In the data rows, the value 500 means zero.
Each row has a hidden score. How much does it go up from the first row of each pair to the second? 15 means little or no change, 30 a big rise and 0 a big fall. The score is a weighted sum of the row's numbers plus the product of two more (or one squared), each taken from its middle value.
array([543, 383, 457, 541, 532, 495, 587, 498, 387, 369, 569, 402, 436,
       614, 463, 645])
array([474, 633, 493, 349, 435, 466, 393, 278, 708, 642, 574, 614, 596,
       464, 499, 494]) -> 12
array([480, 393, 468, 470, 522, 570, 482, 527, 535, 337, 326, 540, 504,
       631, 478, 515])
array([458, 417, 447, 408, 549, 418, 777, 527, 338, 433, 395, 343, 586,
       408, 373, 363]) -> 14
array([510, 601, 533, 443, 320, 463, 432, 461, 571, 506, 541, 632, 590,
       624, 559, 343])
array([530, 330, 565, 428, 494, 509, 249, 743, 493, 366, 610, 680, 484,
       672, 701, 551]) -> 10
array([356, 447, 535, 419, 564, 370, 580, 627, 505, 588, 525, 365, 471,
       393, 630, 427])
array([304, 416, 456, 293, 687, 210, 385, 374, 741, 626, 511, 361, 636,
       287, 516, 358]) -> 18
array([522, 477, 516, 443, 399, 375, 599, 616, 311, 305, 552, 523, 534,
       775, 690, 338])
array([470, 619, 557, 335, 185, 422, 501, 641, 497, 511, 526, 645, 567,
       621, 702, 289]) -> 12
array([582, 380, 450, 544, 568, 482, 575, 474, 331, 364, 586, 461, 458,
       627, 430, 428])
array([404, 420, 496, 526, 593, 444, 607, 654, 407, 557, 538, 350, 414,
       400, 554, 526]) -> 7
array([570, 576, 441, 512, 371, 499, 478, 353, 613, 531, 551, 544, 579,
       539, 436, 453])
array([547, 556, 548, 610, 346, 522, 500, 323, 496, 518, 512, 642, 559,
       564, 534, 369]) -> 19
array([561, 291, 457, 459, 626, 566, 459, 376, 388, 344, 378, 520, 505,
       569, 553, 575])
array([253, 466, 388, 229, 245, 415, 751, 444, 395, 344, 155, 606, 482,
       571, 579, 163]) -> 17
array([330, 428, 532, 409, 522, 377, 736, 642, 328, 521, 483, 332, 658,
       413, 581, 367])
array([640, 442, 421, 668, 669, 624, 486, 292, 511, 412, 572, 365, 457,
       506, 397, 676]) -> 21
array([562, 573, 431, 709, 640, 579, 571, 565, 471, 705, 697, 291, 387,
       320, 377, 769])
array([462, 476, 560, 381, 477, 487, 341, 686, 577, 345, 388, 747, 562,
       691, 616, 450]) -> 26
array([333, 506, 505, 544, 438, 489, 555, 628, 444, 592, 660, 394, 417,
       357, 598, 462])
array([603, 452, 591, 485, 613, 528, 101, 646, 510, 474, 550, 636, 575,
       592, 563, 699]) -> 14
array([473, 609, 464, 620, 532, 526, 568, 564, 471, 570, 598, 421, 388,
       428, 471, 585])
array([527, 596, 517, 431, 349, 556, 476, 388, 580, 437, 551, 598, 560,
       569, 552, 389]) -> 15
array([446, 589, 479, 563, 593, 468, 579, 537, 518, 620, 606, 344, 415,
       356, 485, 529])
array([484, 459, 483, 537, 681, 464, 558, 499, 499, 655, 597, 371, 449,
       306, 510, 535]) -> 15
array([641, 411, 512, 566, 626, 521, 166, 515, 513, 462, 609, 492, 551,
       529, 537, 673])
array([592, 613, 517, 476, 427, 448, 469, 394, 576, 563, 568, 589, 568,
       496, 451, 483]) -> 20
array([504, 459, 534, 415, 438, 537, 330, 588, 371, 306, 396, 661, 477,
       736, 686, 576])
array([581, 451, 438, 725, 533, 713, 449, 505, 543, 411, 369, 555, 528,
       597, 463, 665]) -> 17
array([523, 542, 520, 569, 476, 509, 563, 744, 353, 618, 570, 390, 357,
       421, 568, 524])
array([583, 592, 519, 527, 212, 531, 631, 372, 472, 453, 473, 597, 576,
       590, 429, 439]) -> 16
array([592, 453, 523, 419, 489, 530, 335, 593, 493, 322, 388, 746, 581,
       644, 523, 571])
array([533, 557, 489, 677, 671, 603, 620, 592, 430, 680, 679, 316, 385,
       297, 402, 641]) -> 9
array([675, 434, 476, 604, 656, 600, 301, 546, 483, 435, 542, 480, 494,
       544, 406, 711])
array([434, 497, 459, 571, 593, 455, 578, 599, 450, 646, 571, 353, 350,
       337, 511, 507]) -> 18
array([439, 432, 457, 512, 596, 432, 568, 622, 529, 595, 533,   0, 467,
       307, 534, 460])
array([538, 596, 464, 566, 414, 415, 467, 288, 549, 575, 595, 582, 580,
       473, 451, 434]) -> 23
array([433, 313, 521, 312, 435, 365, 533, 547, 332, 236, 278, 584, 560,
       658, 657, 360])
array([353, 428, 525, 229, 517, 276, 589, 614, 464, 488, 424, 412, 553,
       398, 666, 357]) -> 9
array([352, 468, 543, 482, 589, 380, 539, 592, 500, 544, 540, 409, 451,
       419, 491, 444])
array([494, 586, 538, 622, 569, 521, 519, 669, 428, 604, 587, 362, 331,
       336, 447, 583]) -> 10
array([524, 612, 537, 349, 234, 525, 481, 512, 537, 504, 508, 670, 588,
       671, 619, 309])
array([349, 430, 550, 442, 525, 347, 547, 621, 581, 600, 560, 464, 473,
       407, 651, 398]) -> 14
array([540, 636, 521, 462, 439, 518, 426, 304, 658, 561, 548, 540, 575,
       518, 490, 414])
array([534, 494, 567, 610, 551, 462, 577, 630, 364, 566, 552, 321, 417,
       380, 466, 530]) -> 12
array([575, 640, 445, 538, 358, 526, 561, 299, 538, 508, 498, 586, 543,
       565, 347, 476])
array([414, 412, 516, 528, 568, 404, 541, 656, 489, 616, 545, 394, 468,
       345, 498, 514]) -> 11
array([519, 599, 499, 591, 585, 518, 565, 611, 417, 602, 630, 341, 386,
       395, 418, 586])
array([560, 561, 482, 701, 580, 521, 599, 596, 432, 606, 687, 321, 379,
       330, 363, 658]) -> 13
array([380, 465, 512, 542, 545, 425, 619, 745, 452, 529, 552, 428, 298,
       404, 581, 443])
array([522, 591, 452, 725, 642, 558, 629, 502, 532, 643, 696, 320, 360,
       327, 360, 655]) -> 8
array([346, 435, 524, 432, 549, 329, 512, 563, 595, 701, 592, 471, 511,
       373, 656, 378])
array([543, 527, 477, 628, 570, 572, 559, 544, 430, 638, 662, 323, 422,
       324, 497, 589]) -> 8
array([362, 486, 494, 467, 581, 383, 536, 641, 541, 638, 550, 393, 454,
       368, 581, 402])
array([505, 595, 525, 315, 342, 404, 437, 421, 566, 493, 526, 682, 562,
       598, 529, 317]) -> 16
array([543, 561, 518, 508, 318, 471, 469, 327, 547, 533, 561, 653, 564,
       564, 510, 446])
array([281, 442, 528, 315, 433, 288, 562, 649, 518, 492, 425, 506, 473,
       487, 687, 286]) -> 22
array([523, 549, 497, 661, 228, 902, 608, 719, 227, 256,   0, 579, 431,
       604,  10, 776])
array([296, 509, 573, 355, 549, 281, 461, 667, 642, 647, 577, 489, 504,
       481, 694, 325]) -> 14
array([574, 631, 503, 479, 379, 490, 436, 346, 574, 529, 556, 543, 570,
       576, 471, 413])
array([436, 592, 612, 318, 436, 412, 424, 386, 682, 574, 517, 691, 507,
       542, 590, 329]) -> 18
array([527, 532, 464, 613, 672, 551, 575, 498, 440, 653, 652, 297, 379,
       324, 410, 576])
array([515, 604, 471, 434, 409, 601, 525, 262, 652, 622, 568, 589, 552,
       535, 482, 415]) -> 21
array([541, 620, 528, 448, 378, 494, 473, 273, 511, 526, 526, 614, 550,
       594, 577, 363])
array([552, 572, 499, 626, 445, 693, 466, 548, 475, 363, 375, 592, 492,
       669, 542, 574]) -> 14
array([532, 442, 518, 502, 465, 445, 619, 538, 246, 337, 456, 521, 527,
       688, 469, 482])
array([603, 423, 538, 553, 568, 557, 291, 652, 412, 340, 482, 592, 475,
       631, 607, 638]) -> 8
array([459, 621, 529, 523, 291, 519, 585, 389, 518, 422, 458, 612, 559,
       616, 464, 451])
array([561, 594, 559, 477, 397, 481, 512, 230, 567, 556, 409, 659, 581,
       470, 468, 533]) -> 13
array([591, 311, 469, 418, 661, 456, 465, 420, 416, 356, 424, 446, 557,
       530, 417, 547])
array([483, 421, 462, 555, 693, 440, 510, 475, 495, 685, 608, 350, 494,
       289, 505, 545]) -> 7
array([670, 660, 504, 586, 256, 662, 591, 313, 407, 460, 416, 599, 578,
       601, 335, 532])
array([571, 436, 484, 458, 594, 507, 302, 466, 509, 377, 489, 556, 579,
       594, 547, 640]) -> 12
array([645, 526, 424, 767, 623, 736, 468, 369, 598, 455, 498, 485, 496,
       543, 262, 822])
array([707, 584, 531, 734, 454, 852, 502, 606, 377, 508, 218, 491, 569,
       365,   0, 999]) -> 7
array([386, 428, 498, 499, 660, 476, 628, 494, 538, 619, 488, 375, 411,
       333, 574, 473])
array([301, 469, 544, 389, 469, 319, 476, 318, 609, 702, 582, 414, 507,
       390, 630, 385]) -> 10
array([602, 484, 444, 754, 508, 659, 582, 409, 345, 455, 425, 470, 500,
       494, 231, 715])
array([329, 478, 531, 487, 625, 390, 570, 640, 465, 592, 532, 403, 428,
       407, 587, 465]) -> 16
array([610, 445, 576, 452, 622, 537, 333, 658, 396, 401, 428, 598, 571,
       582, 496, 642])
array([336, 455, 511, 435, 570, 355, 518, 674, 593, 642, 439, 531, 460,
       422, 708, 357]) -> 22
array([432, 417, 493, 429, 498, 386, 682, 605, 429, 457, 398, 492, 491,
       471, 532, 349])
array([478, 391, 489, 464, 576, 559, 352, 471, 543, 332, 403, 573, 555,
       594, 526, 619]) -> 10
array([414, 694, 530, 558, 389, 502, 580, 630, 436, 485, 558, 455, 377,
       512, 602, 523])
array([563, 540, 451, 660, 575, 580, 588, 568, 455, 614, 686, 332, 332,
       329, 420, 624]) -> 9
array([463, 481, 496, 486, 651, 485, 637, 607, 495, 625, 602, 343, 427,
       343, 501, 518])
array([582, 417, 502, 365, 611, 390, 454, 525, 416, 337, 393, 507, 586,
       574, 527, 449]) -> 21
array([549, 409, 525, 346, 574, 522, 277, 650, 411, 355, 454, 654, 511,
       657, 693, 528])
array([428, 478, 501, 482, 566, 405, 544, 647, 433, 544, 563, 390, 456,
       403, 563, 477]) -> 14
array([598, 586, 501, 481, 464, 530, 438, 362, 574, 556, 597, 538, 574,
       473, 525, 437])
array([506, 439, 511, 634, 595, 477, 571, 509, 440, 590, 623, 345, 421,
       375, 488, 523]) -> 15
array([429, 494, 500, 507, 501, 418, 527, 618, 440, 622, 563, 422, 430,
       358, 550, 469])
array([516, 588, 575, 450, 406, 532, 437, 366, 559, 535, 484, 618, 566,
       563, 504, 447]) -> 17
array([567, 602, 479, 389, 239, 512, 503, 317, 579, 507, 558, 600, 612,
       583, 565, 354])
array([588, 240, 528, 466, 639, 588, 264, 525, 584, 400, 451, 577, 497,
       550, 519, 611]) -> 25
array([404, 472, 535, 457, 517, 427, 560, 702, 428, 551, 575, 426, 383,
       403, 650, 429])
array([480, 581, 572, 479, 353, 466, 401, 349, 673, 526, 496, 609, 622,
       534, 443, 406]) -> 17
array([264, 415, 592,   0, 569,   0, 215, 523, 920, 560, 415, 634, 675,
       440, 999, 132])
array([576, 414, 467, 543, 538, 625, 326, 574, 468, 360, 455, 564, 513,
       605, 535, 732]) -> 7
array([471, 612, 493, 420, 321, 476, 493, 373, 546, 499, 460, 659, 587,
       606, 496, 357])
array([415, 450, 518, 486, 508, 428, 578, 635, 444, 626, 538, 414, 393,
       404, 608, 440]) -> 10
array([420, 480, 468, 462, 681, 388, 419, 447, 718, 756, 586, 354, 517,
       264, 545, 485])
array([407, 444, 582, 554, 332, 651, 508, 743, 256, 336,   1, 668, 495,
       514, 206, 679]) -> 28
array([506, 550, 507, 572, 509, 494, 570, 610, 412, 562, 572, 427, 407,
       460, 527, 526])
array([569, 415, 477, 428, 549, 544, 216, 637, 547, 382, 462, 650, 539,
       652, 621, 582]) -> 15
array([267, 450, 487, 439, 611, 369, 485, 606, 568, 683, 588, 438, 446,
       390, 627, 403])
array([534, 435, 473, 542, 624, 613, 372, 505, 624, 332, 400, 579, 538,
       644, 509, 602]) -> 16
array([612, 630, 555, 484, 117, 582, 577, 376, 440, 384, 339, 675, 560,
       663, 421, 452])
array([500, 530, 499, 630, 555, 536, 581, 590, 479, 553, 649, 380, 394,
       326, 423, 588]) -> 9
array([537, 539, 386, 639, 491, 750, 469, 461, 528, 415, 385, 558, 453,
       628, 424, 632])
array([610, 372, 490, 531, 563, 624, 447, 493, 504, 355, 382, 561, 490,
       629, 467, 595]) -> 19
array([480, 588, 466, 645, 553, 523, 596, 619, 446, 542, 579, 343, 403,
       366, 490, 606])
array([515, 595, 552, 463, 361, 460, 475, 342, 596, 546, 452, 660, 564,
       596, 514, 408]) -> 21
array([595, 605, 490, 394, 362, 481, 490, 362, 540, 516, 608, 598, 591,
       604, 516, 384])
array([438, 340, 507, 344, 551, 440, 472, 556, 342, 290, 360, 474, 550,
       570, 500, 433]) -> 19
array([548, 649, 499, 485, 353, 528, 476, 199, 569, 535, 605, 559, 558,
       506, 436, 477])
array([450, 362, 507, 465, 563, 396, 756, 568, 337, 500, 472, 324, 625,
       353, 420, 462]) -> 17
array([223, 456, 517, 152, 520, 114, 347, 551, 720, 644, 498, 454, 562,
       347, 788, 265])
array([554, 502, 527, 592, 395, 652, 466, 587, 541, 364, 310, 588, 536,
       671, 494, 621]) -> 8
array([482, 651, 519, 563, 529, 478, 529, 635, 408, 608, 575, 262, 331,
       428, 569, 519])
array([342, 464, 566,   8, 785,   0, 250, 392, 957, 680, 560, 534, 681,
       318, 955, 239]) -> 15
array([486, 576, 574, 434, 389, 448, 508, 390, 568, 543, 523, 568, 595,
       588, 494, 352])
array([357, 614, 533, 435, 386, 516, 492, 401, 590, 642, 514, 638, 573,
       580, 553, 370]) -> 16
array([409, 613, 560, 421, 245, 452, 490, 462, 500, 536, 518, 716, 554,
       638, 647, 296])
array([492, 362, 449, 486, 647, 549, 451, 471, 433, 268, 408, 411, 531,
       572, 460, 556]) -> 16
array([543, 449, 440, 515, 638, 443, 636, 473, 455, 541, 529, 274, 503,
       273, 403, 495])
array([551, 645, 525, 597, 128, 736, 709, 412, 306, 346, 163, 640, 553,
       676, 178, 558]) -> 23
array([467, 464, 493, 575, 600, 480, 614, 538, 484, 630, 573, 324, 329,
       332, 454, 570])
array([553, 511, 518, 495, 565, 522, 622, 574, 349, 432, 618, 445, 557,
       614, 480, 497]) -> 19
array([568, 522, 462, 694, 511, 674, 511, 539, 550, 425, 406, 558, 436,
       636, 529, 652])
array([445, 445, 538, 506, 611, 399, 557, 635, 426, 575, 572, 426, 426,
       375, 543, 520]) -> 11
array([459, 568, 522, 463, 380, 495, 383, 493, 581, 511, 588, 616, 578,
       556, 507, 404])
array([345, 453, 517, 492, 629, 455, 565, 672, 440, 651, 585, 402, 441,
       414, 502, 435]) -> 18
array([485, 499, 483, 653, 611, 569, 622, 408, 435, 696, 555, 385, 381,
       313, 651, 576])
array([541, 535, 526, 431, 399, 490, 461, 270, 578, 506, 498, 574, 566,
       524, 454, 409]) -> 16
array([500, 619, 542, 437, 299, 507, 440, 416, 569, 549, 538, 596, 563,
       613, 548, 343])
array([523, 406, 500, 502, 554, 581, 385, 456, 536, 344, 451, 592, 569,
       591, 488, 573]) -> 17
array([430, 646, 620, 195, 226, 343, 438, 577, 676, 596, 472, 785, 698,
       495, 702, 474])
array([536, 442, 488, 540, 546, 625, 344, 472, 529, 355, 447, 581, 535,
       607, 523, 584]) -> 18
array([517, 477, 458, 502, 555, 628, 420, 516, 539, 365, 442, 656, 514,
       593, 471, 627])
array([363, 268, 470, 382, 437, 373, 740, 570, 278, 319, 384, 311, 557,
       409, 492, 328]) -> 15
array([648, 547, 471, 642, 596, 685, 582, 444, 501, 434, 404, 559, 486,
       604, 381, 676])
array([539, 575, 473, 684, 529, 536, 553, 564, 455, 623, 641, 374, 356,
       365, 420, 589]) -> 7
array([400, 427, 503, 233, 524, 308, 610, 579, 376, 524, 489, 413, 511,
       475, 591, 448])
array([558, 503, 510, 640, 521, 705, 461, 403, 524, 437, 451, 550, 462,
       554, 431, 687]) -> 18
array([631, 389, 516, 545, 612, 600, 308, 770, 448, 327, 530, 546, 490,
       572, 578, 665])
array([215, 483, 465, 303, 329, 404, 601, 404, 628, 489, 341, 513, 556,
       474, 558, 234]) -> 25
array([566, 399, 461, 529, 551, 558, 525, 502, 395, 322, 479, 502, 474,
       650, 587, 523])
array([431, 448, 491, 589, 631, 433, 505, 462, 573, 681, 605, 300, 440,
       337, 497, 565]) -> 6
array([428, 452, 460, 659, 656, 519, 558, 531, 515, 685, 643, 308, 369,
       301, 406, 626])
array([462, 537, 529, 602, 535, 424, 564, 685, 476, 585, 594, 420, 375,
       394, 579, 551]) -> 18
array([474, 469, 376, 531, 545, 461, 651, 342, 414, 596, 530, 370, 476,
       352, 462, 461])
array([320, 478, 542, 428, 580, 340, 535, 619, 548, 635, 525, 414, 342,
       384, 703, 373]) -> 15
array([569, 582, 471, 676, 614, 534, 574, 545, 482, 679, 644, 366, 395,
       275, 318, 676])
array([556, 494, 497, 560, 483, 363, 606, 489, 391, 349, 619, 442, 490,
       736, 522, 518]) -> 22
array([299, 434, 519, 371, 592, 305, 582, 496, 498, 555, 524, 374, 533,
       396, 515, 409])
array([398, 586, 471, 559, 463, 446, 559, 636, 447, 560, 587, 438, 380,
       404, 573, 520]) -> 17
array([560, 470, 481, 576, 492, 653, 385, 561, 490, 385, 449, 572, 480,
       626, 532, 643])
array([518, 440, 480, 493, 547, 404, 596, 528, 336, 347, 560, 425, 612,
       673, 555, 430]) -> 19
array([486, 603, 558, 413, 306, 472, 462, 499, 516, 474, 547, 620, 583,
       560, 518, 392])
array([599, 421, 483, 505, 549, 515, 228, 635, 405, 410, 438, 606, 486,
       641, 669, 573]) -> 17
array([437, 481, 515, 500, 610, 375, 520, 492, 556, 627, 614, 382, 459,
       345, 520, 488])
array([569, 526, 476, 530, 498, 547, 428, 211, 660, 606, 657, 459, 557,
       446, 280, 549]) -> 16
array([455, 593, 499, 615, 518, 519, 565, 636, 407, 574, 549, 353, 372,
       397, 501, 497])
array([445, 474, 450, 484, 458, 488, 672, 456, 537, 570, 429, 434, 505,
       397, 496, 414]) -> 17
array([537, 581, 500, 437, 330, 348, 462, 391, 543, 505, 535, 650, 607,
       588, 548, 396])
array([583, 320, 437, 564, 680, 600, 500, 270, 413, 353, 419, 443, 523,
       454, 368, 648]) -> 22
array([500, 645, 512, 439, 294, 506, 464, 424, 518, 486, 535, 587, 612,
       593, 601, 393])
array([580, 591, 541, 444, 395, 456, 451, 314, 673, 611, 503, 595, 633,
       478, 452, 464]) -> 15
array([520, 605, 542, 389, 331, 464, 450, 445, 602, 533, 509, 669, 596,
       529, 543, 391])
array([504, 458, 540, 474, 509, 445, 509, 686, 448, 462, 380, 556, 576,
       600, 401, 590]) -> 22
array([439, 472, 475, 586, 410, 508, 552, 576, 470, 618, 556, 388, 365,
       336, 360, 536])
array([547, 373, 636, 464, 713, 539, 194, 615, 349, 399, 494, 620, 478,
       613, 538, 587]) -> 22
array([442, 345, 465, 364, 589, 475, 483, 521, 335, 233, 316, 550, 428,
       611, 629, 446])
array([366, 440, 534, 164, 516, 172, 528, 258, 912, 592, 253, 675, 632,
       422, 999, 163]) -> 14
array([501, 554, 539, 401, 366, 446, 492, 377, 599, 530, 535, 643, 585,
       545, 436, 385])
array([504, 595, 552, 394, 333, 449, 461, 468, 526, 468, 504, 651, 555,
       639, 545, 314]) -> 17
array([395, 378, 461, 435, 536, 431, 681, 527, 356, 454, 422, 332, 544,
       363, 438, 458])
array([562, 579, 466, 517, 530, 604, 423, 440, 527, 355, 432, 563, 478,
       582, 550, 577]) -> 15
array([615, 471, 544, 520, 450, 673, 309, 743, 360, 347, 457, 665, 447,
       700, 670, 669])
array([413, 486, 602, 455, 534, 467, 514, 685, 492, 551, 534, 445, 428,
       421, 576, 432]) -> 17
array([322, 439, 517, 296, 539, 239, 541, 597, 465, 524, 476, 436, 509,
       462, 654, 334])
array([466, 427, 471, 597, 673, 483, 547, 398, 502, 684, 580, 285, 433,
       334, 494, 558]) -> 10
array([415, 427, 545, 476, 577, 392, 537, 565, 494, 623, 508, 415, 463,
       408, 699, 402])
array([484, 256, 455, 488, 491, 608, 568, 352, 327, 242, 241, 436, 501,
       515, 263, 600]) -> 23
array([421, 513, 452, 599, 643, 553, 495, 672, 545, 612, 669, 349, 374,
       376, 447, 570])
array([587, 515, 379, 570, 504, 668, 405, 537, 538, 388, 442, 584, 469,
       654, 466, 616]) -> 19
array([404, 457, 530, 566, 610, 438, 507, 488, 550, 639, 552, 453, 438,
       252, 535, 455])
array([574, 577, 491, 498, 360, 558, 503, 350, 551, 541, 505, 600, 571,
       545, 444, 432]) -> 18
array([610, 593, 484, 530, 368, 604, 565, 299, 591, 465, 464, 585, 563,
       522, 417, 507])
array([688, 413, 506, 441, 657, 415, 498, 440, 419, 415, 473, 443, 585,
       564, 506, 516]) -> 19
array([534, 569, 476, 657, 598, 544, 530, 661, 435, 703, 604, 263, 402,
       341, 430, 604])
array([371, 444, 550, 502, 593, 350, 599, 696, 486, 590, 535, 412, 489,
       374, 591, 393]) -> 20
array([652, 437, 578, 606, 606, 631, 181, 727, 360, 386, 504, 581, 445,
       664, 484, 748])
array([513, 461, 490, 553, 655, 453, 571, 552, 482, 670, 640, 317, 454,
       347, 420, 547]) -> 15
array([591, 508, 437, 805, 394, 894, 641, 586, 332, 293,  54, 496, 442,
       448,   0, 880])
array([440, 598, 529, 380, 285, 409, 448, 438, 550, 425, 491, 620, 592,
       627, 582, 235]) -> 18
array([544, 487, 503, 653, 733, 510, 582, 526, 462, 652, 614, 327, 422,
       317, 418, 599])
array([474, 436, 458, 518, 582, 455, 405, 377, 503, 591, 516, 353, 492,
       331, 409, 506]) -> 14
array([550, 474, 514, 511, 510, 610, 286, 571, 478, 345, 423, 617, 466,
       671, 513, 608])
array([533, 491, 455, 634, 594, 469, 586, 511, 410, 582, 555, 380, 394,
       283, 359, 551]) -> 14
array([505, 497, 522, 583, 425, 565, 420, 490, 510, 336, 381, 634, 507,
       655, 587, 546])
array([603, 574, 431, 711, 631, 590, 582, 479, 510, 690, 682, 305, 397,
       339, 325, 663]) -> 9
array([438, 458, 470, 491, 459, 561, 628, 593, 413, 585, 532, 452, 410,
       342, 539, 438])
array([564, 585, 473, 486, 410, 458, 472, 308, 603, 568, 563, 571, 554,
       512, 440, 461]) -> 17
array([543, 622, 538, 385, 285, 458, 509, 407, 545, 465, 512, 601, 557,
       603, 482, 346])
array([609, 584, 488, 530, 389, 554, 483, 269, 541, 530, 559, 550, 566,
       513, 413, 501]) -> 13
array([621, 671, 474, 500, 151, 705, 725, 561, 317, 306,  97, 676, 562,
       664, 232, 580])
array([490, 498, 496, 596, 630, 460, 541, 613, 426, 663, 651, 318, 366,
       356, 360, 555]) -> 7
array([493, 613, 457, 620, 493, 516, 537, 585, 490, 594, 639, 431, 343,
       402, 474, 597])
array([651, 515, 463, 593, 469, 502, 544, 520, 380, 430, 509, 500, 449,
       622, 374, 579]) -> 18
array([569, 494, 471, 653, 596, 529, 654, 556, 378, 633, 630, 293, 419,
       326, 371, 593])
array([603, 397, 486, 526, 606, 493, 550, 503, 382, 404, 577, 471, 482,
       599, 508, 452]) -> 25
array([587, 419, 564, 494, 613, 580, 252, 661, 392, 387, 498, 662, 487,
       648, 578, 570])
array([494, 584, 461, 617, 565, 536, 562, 582, 458, 640, 663, 304, 361,
       326, 386, 669]) -> 8
array([480, 487, 431, 689, 716, 547, 583, 433, 537, 695, 623, 246, 373,
       265, 334, 687])
array([465, 595, 522, 573, 484, 446, 546, 656, 412, 499, 598, 430, 412,
       401, 459, 504]) -> 20
array([498, 512, 483, 606, 567, 525, 551, 605, 417, 621, 621, 380, 360,
       375, 477, 529])
array([571, 502, 442, 725, 574, 729, 377, 385, 584, 425, 440, 490, 524,
       563, 355, 670]) -> 20
array([553, 618, 522, 434, 283, 450, 458, 366, 516, 447, 538, 620, 593,
       595, 547, 357])
array([512, 524, 588, 600, 460, 731, 467, 508, 467, 405, 396, 635, 475,
       627, 514, 575]) -> 23
array([524, 576, 493, 618, 517, 533, 566, 518, 474, 576, 622, 395, 397,
       413, 512, 565])
array([541, 518, 483, 669, 627, 525, 587, 584, 474, 633, 686, 333, 357,
       319, 401, 634]) -> 14
array([587, 639, 527, 468, 409, 490, 502, 362, 571, 518, 595, 537, 528,
       550, 487, 428])
array([458, 361, 472, 460, 489, 615, 578, 536, 344, 262, 326, 565, 477,
       600, 483, 504]) -> 23
array([520, 548, 451, 651, 553, 506, 582, 546, 508, 554, 671, 423, 393,
       377, 441, 590])
array([570, 545, 518, 462, 499, 504, 444, 209, 678, 606, 596, 564, 556,
       498, 453, 406]) -> 23
array([680, 484, 461, 661, 492, 725, 399, 403, 472, 450, 436, 528, 520,
       586, 416, 653])
array([500, 577, 493, 596, 561, 477, 584, 607, 381, 611, 644, 366, 353,
       425, 542, 580]) -> 10
array([320, 510, 499, 370, 507, 379, 606, 643, 522, 592, 460, 471, 422,
       417, 677, 346])
array([465, 417, 472, 580, 739, 459, 612, 489, 481, 612, 691, 309, 459,
       304, 407, 572]) -> 9
array([338, 466, 536, 450, 555, 350, 523, 713, 484, 592, 557, 417, 449,
       443, 657, 358])
array([461, 594, 577, 343, 240, 438, 407, 446, 627, 510, 479, 677, 481,
       636, 626, 333]) -> 13
array([427, 503, 498, 531, 571, 497, 565, 620, 438, 600, 578, 334, 391,
       351, 484, 544])
array([571, 610, 538, 432, 215, 503, 519, 428, 488, 405, 526, 637, 556,
       618, 527, 343]) -> 17
array([569, 595, 503, 498, 433, 517, 511, 319, 509, 534, 569, 617, 566,
       538, 494, 445])
array([586, 592, 488, 506, 376, 497, 496, 311, 573, 554, 600, 547, 604,
       511, 363, 407]) -> 14
array([662, 491, 426, 734, 577, 739, 469, 419, 536, 471, 437, 491, 470,
       575, 283, 728])
array([430, 403, 492, 372, 511, 505, 425, 508, 299, 211, 283, 549, 536,
       610, 522, 419]) -> 18
array([619, 558, 460, 714, 605, 699, 440, 450, 531, 491, 401, 532, 465,
       592, 394, 721])
array([544, 570, 513, 451, 485, 487, 406, 293, 713, 619, 575, 534, 613,
       434, 475, 507]) -> 8
array([420, 421, 498, 404, 558, 358, 657, 574, 446, 552, 516, 368, 443,
       340, 497, 406])
array([563, 559, 497, 498, 407, 467, 496, 289, 698, 590, 563, 549, 499,
       539, 446, 455]) -> 15
array([695, 499, 488, 664, 659, 507, 561, 494, 373, 450, 815, 488, 575,
       585, 321, 650])
array([638, 508, 395, 686, 539, 679, 400, 507, 517, 409, 445, 506, 477,
       589, 378, 661]) -> 18
array([570, 404, 513, 487, 550, 559, 357, 605, 455, 361, 456, 617, 469,
       681, 533, 557])
array([419, 451, 566, 292, 428, 482, 346, 677, 490, 351, 354, 664, 586,
       606, 609, 468]) -> 12
array([475, 583, 510, 562, 502, 409, 574, 742, 430, 552, 543, 512, 361,
       388, 628, 459])
array([373, 425, 501, 467, 578, 310, 517, 650, 460, 632, 542, 417, 451,
       378, 594, 473]) -> 13
array([625, 513, 435, 755, 651, 575, 532, 513, 481, 670, 705, 277, 369,
       298, 270, 693])
array([618, 466, 499, 424, 496, 432, 599, 521, 450, 404, 424, 554, 567,
       643, 441, 503]) -> 24
array([456, 343, 445, 369, 563, 404, 396, 516, 334, 285, 344, 512, 522,
       614, 520, 418])
array([547, 420, 492, 546, 508, 427, 590, 421, 361, 363, 603, 442, 518,
       652, 503, 418]) -> 13
array([535, 511, 508, 536, 365, 604, 414, 511, 497, 351, 439, 674, 485,
       676, 529, 594])
array([565, 402, 575, 401, 704, 590,  64, 751, 530, 467, 542, 643, 565,
       590, 564, 648]) -> 12
